One vector is turned by the same rotation once a step. Each row is the vector after some number of steps, and that number follows the row.
The counts run from 0 to 447.
[155 101 108 119 131 184  91 128 137 106 151 109 161 114 142 154 130 134
 171  74 142 113 124 126 114 123 144 183 106  93 153 136 123 145 109 106
 124 153 108 130 187  90 140  82  99 139 129 100 115  85 147  76 110 106
 136 162  72 134 168 124  88 167 127 158  97 160 111  93 110  81 125 122
 134 132 103 105]
172
[139  81 115 121 130 129 125 132 107 143 122 143  95 112 136 142  86 142
 156 147 143 151 102 154 110 159 109 152  57 115 140 116 130 129 157 120
  87 152  89 146 163  90 172  95 100 124 154  85 133 100 168  89 116 106
 133 152 116 134 118 141 104 142 106 169 187 154 144  77 152  99 123 140
 110 167  81  94]
166
[151 118 110 117 147 163  93 129 130 143 141 111 148 131 143 162 178 121
 190 114 139 107 137 142  92 104 131 185 108 117 185 167 138 156 130  89
 121  94 147 138 154 137 110 117 105 112 155 124 133  94  98 137 106  89
 124 175  90 107 153 109 119 151 100 157  90 156 152  72 105  89 140  96
 146  93 128 131]
370
[146 118 118 129 153 159 117 123 133 167 136 177 119 128 139 140  91 133
 162 135 147 133 102 145  83 133 105 167  96 112 126 126 154 119 137 121
  75 146 105 122 177  60 169  77  99 152 132  91 114 104 158  61 134 100
 136 157  91 132 128 115 101 172 128 156 122 132 131  85 137 125 112 142
 135 140  60  92]
361
[145 102 112 123 143 139 121 129 113 129 119 132 116 154 131 181 177  87
 177 136 130 102 129 150  89 104 127 155 100 115 194 153 156 131 121  73
 122 133 157 119 143 138 101 149 131 130 149 130 127  82 123 138 110  78
 149 148 144  98 137 144 123 143 129 191 128 173 158  63  88 101 149 116
 161 127 143 153]
52
[142  91 105  89 166 120 117 144 108 144 115 127 116 158 138 142 131 104
 157 150 178 121  79 157  99  87  91 165  69 100 150 130 163 130 138  90
  94 137 146  97 165  96 120 111 122 106 158 133 135 112 159 124 118  70
 112 140 113 100 149 131  91 175 110 179 147 148 151  94 118  97 121 142
 119 128  80 133]
11
[137 145 169 159 148 169 116  84 119 190 152 176 114 126 129 149  94 124
 177 129 134 122 108 111  82 132 115 148 111 138 127 145 153 103 138 142
  95 129  94 124 140 120 131 121  89 165 114  90 144  98 125  64 137 104
 148 170 107 141  86 114  91 168 134 147 109 135 122  78 131 136 131 154
 156 109  77  86]
256
[128 100 156 129 171 161 132 113 130 146 125 176 130 177  90 150 140 102
 156  93 163 112 110 130  79 114 103 143  98 106 173 117 172 123 138  96
 101 147 136 123 165 116 109 152 146 157 143 141 133 115 123  88 123  82
 132 127  90  82  95 100 126 166 140 155 115 139 148  92  78 117 132 151
 169 106 117 106]
342
[136 106 162 127 132 165 104 100  93 106 155 121 105 115 141 144 102 154
 154 112 140 159  79 121 127 113 125 189  79 100 146 138 100 134 113 104
 123 158  81 129 166 126 144 115 117 107 134  86 140  61 152  83 126 127
 149 124  89 108 120 143  47 164 126 142 121 140  94 100 135 101 144 137
 110 150  91  99]
294
[110  89 115 138 136 154 132  92 116 117 150 160 117 133  79 124 121 100
 174  64 178 128 115 114 127 139 140 128  82  64 195 123 154 129 115  90
 112 136 134 145 173 135 118 118 137 142 140 120 128 108 165  88 112  83
 175 118  86 106 123 125  96 157 166 144 130 152 124  98 100 111 113 148
 149 145 128  98]
86
[163 126 125 131 142 151 104 108 129 182 145 163 110 141 142 128  93 148
 161 160 158 135  92 140  83 122  95 171 107 105 117 146 145 120 128 137
  71 134 101 125 157  78 156  93 114 147 126 100 119 106 149  55 127  96
 137 161  96 134 125 122 104 169 131 147 120 135 126  93 144 130 127 139
 140 131  59  95]
360
[146 112 143 128 113 149 115 120  93 143 124 125 105 161 138 183 103 109
 183 125  92 111 122 154  80 109 107 155  95 147 165 150 138 102 120 115
 111 170  88 133 119 132 144 109 120 155 120 120 137  63 162  78 105 113
 166 130 123 134 109 164 111 132 139 195 141 168 118  71  95 115 125 160
 170 138 108 143]
322
[145 126 135  94 139 143  79 119 108 139 126 101 142 123 160 143 126 141
 170 114 152 109  99 138 104 104 107 200  93 129 166 156 121 168 152 102
 116  90 118 134 139 130 142 100  99  95 150 145 143 104 127 113  92 121
 134 161  75 104 121 125  65 156  78 139  95 144 125 110 152  69 126 107
 126 107 105 126]
265
[170  93  99 165 155 154 110 108 130 156 133 156 113  88 122 145 156 121
 153 151 155 123 117 105 116 131 153 155 126  80 139 135 149 147 114 103
 105 139 125 113 191 105 123 158 113 125 132  64 128  98 113  94 142  72
 131 180 112 133 144 122  95 180 128 154 141 162 121  69 123 109 158 113
 126 142 114 107]
17
[ 98 147 127 119 133 121 100  90  85 142 132 122 113 108 139 144 104 110
 198 104 158 121  86 155 127  97 119 168  78 114 158 144 149 159 154 100
 135  93 120 139 134 159 120 121 107  92 141 139 153  91 168 119  97 117
 181 137 104 121  97 151  55 157 110 128 132 139 135 109 167 100 121 131
 130 134 102 114]
160
[141 117 154 151 149 167 139 109 112 139 140 166 121 176 112 156 146 107
 172 119 126 136 141 132  77  92 131 150 100 111 180 137 152 112 116  67
 100 178 115 128 168 137 104 153 144 148 136 102 124  69 105  94 125  96
 162 123  96  97 102 129 125 143 158 147 129 149 120  77  78 121 144 138
 170 113 135 117]
22
[118 106 149 144 123 133 130  73  88 162 126 150 104 128 109 109 121  75
 189 120 146  86 137 106 102 146 133 128 108 119 201 156 156 116 105 108
 123  93 138 134 104 167 118 128 123 150 143 144 148 125 125 101 109  81
 162 170 115 111  87 111  88 150 147 163 101 164 129  85 135  88 114 142
 167 123 139 143]
346
[173 108 125 131 148 158  98 135 133 142 136 125 147 130 146 157 165 151
 158 134 149 139 126 148  91 119 116 187 101 107 174 145 116 162 156  86
 102 123 112 145 177 121 128 141 128 102 151  99 128  91  88 113 102 101
 126 167  72  91 121 120 131 143  88 143 125 161 137  74 123  91 153  84
 132 107 130 106]
143
[111 120 161 140 146 178 131  98 113 125 145 176 126 158 110 143 135  94
 170  94 140 136 125 118 100  92 139 144 100 100 175 122 151 110 111  79
 118 169 127 114 181 138  95 145 135 145 138 111 124  67 117  95 127 100
 162 109  93  92 101 130  95 155 160 144 115 144 114  96  79 122 140 155
 166 112 110 115]
23
[111 112 155 125 130 130 111  86  81 139 135 126  93 125 132 132  92 142
 165 116 162 152  75 128 116 128 111 154  54 111 180 133 123 143 153 116
 123 105 104 159 130 172 131 127 126  94 148 115 162  92 151 115  99 114
 155 140  92 109  77 143  56 143 107 128 143 156 118 106 167  96 141 139
 112 142 108 100]
418
[144 142 143 115 131 156  91 112  98 124 107 134 140 113 150 142  92 111
 174 106 129  88 106 127 110  87 134 182 132 125 125 127 153 148 126  93
 122 147 101 102 149 102 145  92 113 132 110 147 144  93 161  52 116 130
 159 148 103 131 126 150  44 171 141 169  99 127 101 106 136  84 110 146
 154 129  93 123]
5
[151 103 178 113 120 148 113 130  78 131  96 114 118 154 156 157  93 109
 164 142 101 102 114 126  78 103 110 165  96 160 163 140 116 110 111 106
 131 158  98 110 109 139 139 115 107 141 128 133 149  88 139  95 116 133
 136 149 128 113  99 141  69 146 131 204 120 155 106  87 112  79 133 159
 143 119 105 155]
261
[173 108  96 117 151 139 106 129 127 153 132 154 102 153 140 139 158 141
 152 171 166 144 101 158  98 106 107 191  90  86 155 160 141 141 118  81
  88 120 145 129 169  82 139 127 142 107 144 120 113  87 124 122 120  71
 133 144 109  87 159 128 126 151 114 148 122 161 149  74 129 127 161 107
 136 140 108 118]
206
[114 124 147 163 153 171 106 104 121 158 120 177 152  86 106 165 124  89
 181  85 131  70 141 122  96 140 138 130 129 126 155 120 166 127 148  90
 125 107 125 119 153 119 125 140 103 165 120 117 145 122 130  85 123 112
 157 171 124 134  85 112  95 176 132 160 109 142 155  70 124 103 119 143
 173 126 122  94]
153
[167 105 106 142 148 150 115 124 128 147 106 147 122 148 114 153 173 136
 160 123 147 122 135 158  88 131 113 167 108  95 173 124 142 157 161  76
  91 138 112 150 174 107 129 154 156 132 134 120 118  86 110  91  93 103
 165 146  80  92 114 137 149 133 114 150 139 171 146  70 112 103 148  97
 163 130 154 101]
82
[156 100 109 140 153 153 125 118 124 146 113 174 110 159 102 145 160 129
 156 129 152 130 125 157  87 108 113 167 115  87 174 134 146 140 135  65
  89 151 120 131 179 108 126 158 172 131 134 128 122  79 115  90 109  99
 169 121  94  78 118 135 141 136 139 157 127 161 140  75 103 114 142 120
 167 129 154 114]
83
[160 130 125 100 126 137  88 104 111 156 153 115 103 139 165 142 126 137
 182 155 152 121  99 135  92 102 102 193  98 131 161 185 127 123 103 133
 103  81 128 127 112 129 136  88  94 118 149 121 131  94 132 119 109  80
 126 171 117 117 146 119  81 156 101 156  90 157 135  89 141 110 136 111
 130 109  83 137]
328
[130 126 140 166 147 130 105  92  92 181 111 152 108  89 116 157 124  78
 177 127 152  73 105 104 107 122 131 134 128 128 140 133 174 137 125 117
 129  89 131 102 122 159 113 170 107 150 117 128 163 121 127  97 126  95
 146 177 149 143  98 136  65 183 129 172 128 145 135  81 135  99 137 157
 157 128 118 130]
348
[139 114 115 180 163 138 115 100 106 164 123 168  85  72 108 174 124 120
 157 124 150 109  99 123 104 158 129 134 111  97 133 118 161 143 155  95
 123 107 123 128 160 125 127 170 117 134 114  93 150  94 139 106 125 107
 159 166 149 148  94 144  85 169 117 147 162 148 150  56 142 120 155 134
 143 162 124  88]
122
[137  94 104 163 126 102 141 108  99 154 113 157  94 122 129  99 156  86
 200 169 145 148 147 134 108 109 165 134  94 103 183 146 152 144 137  65
  91 124 128 134 162 157 119 143 130 110 161  97 136  97 108 116 122  68
 153 165 103 106 112 117 113 134 136 163 159 157 128  74 153  94 128 108
 141 125 138 146]
438
[161 101 112 106 137 119  91 124  87 134  96  97 124 111 158 145 114 107
 170 150 150 103  98 128 115  82 132 183 114 120 133 130 149 160 114  84
 134 143 114  85 150 118 131 117 121 109 127 131 158  96 161  89 113 110
 130 150 118 123 150 154  45 176 122 190 129 155 109  98 138  77 127 140
 129 131  98 159]
201
[150  91  99 107 127 113 121 150 104 138  93 121 121 113 155 138 117 117
 169 163 123 124 123 176  90 128 119 158  75 142 159 127 143 149 173  83
  94 119 106 123 160 100 163  99 105 113 161 115 138  94 145 119 108 103
 130 167 114 117 119 137 101 136  93 186 162 155 152  69 169  75 114 119
 120 137 108 132]
394
[142 118 144 166 139 169 112 110 120 152 155 142 107 151 123 196 149 137
 171 108 124 138 130 143  97 132 110 151  89 113 168 146 126 120 145 119
 103 143  92 155 148 146 117 158 125 148 128  97 139  63 123  84 107 109
 178 144 106 135  90 156 142 129 121 146 156 174 145  65  86 125 165 121
 166 126 132  94]
444
[160 106 122 124 129 182  94 113 126 118 134 128 149 106 141 138 126 127
 164 107 145 116 115 117 114 108 158 181 121 102 132 133 130 144 106  90
 121 159 102 112 191  89 143  92 110 134 128  92 127  77 150  53 132 110
 138 153  80 125 161 135  62 171 143 159 112 144  91  97 118  96 123 124
 129 135  98 115]
171
[129  93 145 161 127 134 128  97 110 162 137 149 117 132 120 123 137  70
 197 136 138 106 147  96 104 128 165 123 114 119 181 149 149 105  95 120
 114 126 129 120 132 169 107 135 109 156 137 105 147 113 122  94 128  64
 146 170 109 135 115 106  97 161 152 182 121 164 105  81  95  97 124 145
 163 115 122 161]
408
